A single turn carries every row of the set below to another of its rows. Some are shown first; where does it send the rows asked next?
j_28: [-2.44  0.08  3.74  0.17  0.03  0.96  2.44 -2.04 -0.81 -2.62 -2.40 -1.60
  0.65 -3.27  0.41 -0.04  1.71]
j_604: [-3.20  0.83  3.52 -0.20  0.81  2.49  2.28 -2.38 -0.37 -2.78 -2.09 -2.62
  0.34 -2.73  0.53  0.50  0.80]
j_440: [ 2.67  0.46 -4.60 -1.24 -0.22 -0.96 -1.42 -2.24 -0.56  1.93 -2.31  1.35
 -1.50  0.09  1.15 -1.53  1.52]
j_816: [ 0.03 -2.54  0.76  0.41  0.90 -0.30  3.26  3.56 -2.31  1.44  3.79 -3.55
 -1.54 -0.55  3.42 -1.28  0.28]
j_305: [-1.99 -0.27  2.31  0.72 -0.23  4.02  2.02 -1.54 -0.02 -0.11  0.20  0.08
  2.60 -0.29 -1.25  1.48 -1.99]
j_740: [ 2.09 -0.43 -3.15 -2.25  0.27 -1.51 -1.79 -2.57  0.90  0.46 -2.12  1.81
 -1.54  1.36  0.65 -0.40  1.52]
j_252: [-1.59 -0.76  2.67 -0.45  0.82 -0.78  3.16  1.04 -2.05 -1.66  0.16 -4.37
 -2.10 -3.45  3.38 -1.45  2.74]
j_710: [ 2.38  0.52 -4.62 -1.68 -0.02 -1.45 -1.43 -1.99 -0.56  1.68 -2.27  0.52
 -2.16 -0.09  1.86 -2.01  1.98]
j_238: [-0.51 -0.99  0.61  1.00 -0.54  2.87  4.46  1.13 -0.21  1.08  3.41 -1.04
  2.09  2.63  0.57  0.30 -2.17]
j_489: [ 3.69  0.68 -4.15 -1.26  0.37 -0.59 -1.91 -2.13  0.03  2.46 -0.42  0.77
 -1.45  1.25  1.78 -1.37  0.67]
j_113: [ 0.17 -2.56  0.79  1.39 -0.65  1.60  2.60  1.93 -1.26  2.14  3.85 -0.09
  1.99  0.89  0.36  0.47 -2.18]
j_917: [-1.84  0.33  2.20 -0.64  1.13  0.37  5.02  0.80 -0.90 -1.93  0.83 -5.01
 -1.72 -0.66  3.63 -1.65  2.20]
j_551: [-2.79  1.51  3.25 -0.33  0.07  1.70  4.33 -1.92 -0.06 -3.23 -1.63 -2.71
  0.24 -1.11  0.95 -0.38  1.66]
j_163: [ 1.97 -0.26 -2.96 -2.71  0.63 -2.29 -1.58 -2.18  0.71  0.31 -2.58  1.03
 -2.39  0.75  1.32 -0.82  2.29]
j_929: [-0.52 -2.22  1.34  0.47  0.59  0.44  3.72  2.16 -1.91  1.41  4.02 -4.57
 -1.02  0.01  3.58 -0.69 -0.46]
j_244: [-1.09 -1.83  0.38 -0.09  1.39  1.26  3.16  3.17 -1.62  1.47  3.85 -4.46
 -1.53 -0.38  3.73 -0.96 -0.58]
j_862: [-1.20 -0.97  2.66  1.24 -1.19  2.44  2.14 -1.58 -0.52 -0.24  0.06  1.12
  3.16 -0.66 -1.51  1.18 -1.18]
j_995: [ 2.31  0.50 -4.39 -1.49 -0.23 -1.27 -1.38 -2.21 -0.61  1.75 -2.56  0.81
 -1.78 -0.16  1.26 -1.89  1.93]
j_800: [-2.18 -0.83  2.95 -0.26  0.86  0.00  3.65 -0.04 -1.60 -1.32  0.72 -5.43
 -1.82 -2.23  3.69 -0.90  1.61]
j_235: [-2.45  0.86  3.16  0.69  1.54  0.89  2.57 -1.59  0.35 -3.07 -2.65 -2.29
  0.38 -2.89 -0.09 -0.26  0.15]
j_579: [-2.81  0.15  3.78  0.17 -0.08  1.48  2.78 -2.62 -0.73 -2.36 -1.63 -2.97
  0.70 -2.46  1.04  0.56  1.08]
j_534: [ 2.66 -1.10 -3.90 -2.55  0.78 -2.26 -1.40 -0.84  0.51  1.43 -0.76  0.96
 -2.51  1.83  1.71 -1.05  1.61]
j_346: [-0.30 -1.65  0.45  1.06  2.33 -0.54  3.65  3.47 -0.97  0.95  3.41 -4.14
 -1.59 -0.39  2.71 -1.63 -1.13]
j_778: [ 2.49  0.20 -4.76 -1.54 -0.27 -1.44 -1.26 -1.58 -0.72  1.98 -1.60  0.54
 -2.02  0.08  1.65 -2.07  1.69]
j_981: [ 3.11  1.25 -3.45 -1.20  0.21 -0.64 -2.23 -3.21  0.29  1.60 -1.81  1.32
 -1.03  0.60  1.12 -0.87  1.01]
j_654: [-0.64 -1.06  0.64  0.10  0.48  1.00  5.09  2.87 -0.96  0.91  3.78 -4.03
 -0.87  1.48  3.22 -1.37 -0.04]
j_727: [ 2.51  0.28 -5.02 -1.37 -0.16 -1.15 -1.20 -1.58 -0.54  2.29 -1.70  1.02
 -1.74  0.41  1.26 -1.90  1.64]
j_804: [-1.28 -0.26  2.16  1.70  0.59  2.40  2.30 -1.16  0.82 -0.60 -0.40  0.53
  2.92 -0.29 -1.83  0.83 -2.53]
j_370: [-0.34 -2.33  1.53  1.31 -0.73  2.33  3.10  0.59 -1.04  2.08  3.76 -1.67
  2.06  1.23  0.91  0.93 -2.49]
j_737: [-1.95  0.48  2.59  0.80 -0.80  3.31  3.96 -1.84  0.58 -1.24 -0.04 -0.18
  2.65  0.90 -0.71  0.58 -0.77]
j_843: [-1.58 -0.69  3.07  1.23 -0.95  2.82  2.68 -2.36 -0.39 -0.41  0.33 -0.46
  2.98 -0.26 -0.61  1.69 -1.51]
j_492: [ 2.82 -0.95 -3.55 -2.20  0.46 -1.70 -1.74 -1.38  0.81  1.35 -0.88  1.84
 -1.68  1.98  0.99 -0.50  1.23]
j_734: [-2.52  0.10  2.28 -0.72  1.67  0.85  2.87  0.64 -1.54 -1.69  0.11 -5.16
 -2.27 -2.80  3.65 -1.33  1.71]
j_711: [-1.79  0.14  2.16  0.36  2.51 -0.70  3.37  1.25 -0.72 -2.07 -0.41 -5.09
 -2.21 -2.71  3.01 -1.77  1.14]
j_728: [ 2.91  1.03 -3.68 -1.71  0.91 -1.45 -2.11 -2.40 -0.20  1.25 -1.56 -0.71
 -2.46 -0.07  2.71 -1.87  2.27]
j_457: [ 2.39 -0.66 -3.41 -2.70  0.94 -2.54 -1.57 -1.23  0.34  0.50 -1.62  0.18
 -3.04  1.02  2.05 -1.29  2.24]
j_436: [ 0.02 -1.75  0.42  1.98  1.19  1.54  2.98  2.31 -0.11  1.90  3.35 -0.78
  1.38  1.14  0.02  0.08 -3.28]
j_25: [-0.63 -1.98  0.43  0.99  0.13  3.29  2.60  1.65 -0.90  2.09  3.75 -1.26
  1.47  1.39  0.90  0.55 -2.77]
j_458: [ 3.61  0.69 -4.27 -1.51  0.88 -1.39 -1.95 -1.81 -0.35  2.22 -0.52 -0.38
 -2.14  0.68  2.51 -1.74  1.26]
j_807: [ 2.96  1.43 -3.39 -1.44  0.40 -0.91 -2.26 -3.33  0.05  0.99 -2.42  0.32
 -1.82 -0.26  1.85 -1.50  1.81]

j_734 goes to j_604
j_710 goes to j_995
Where do these go?
j_862 goes to j_113
j_843 goes to j_370
j_654 goes to j_917
j_804 goes to j_436
j_534 goes to j_457
j_458 goes to j_728

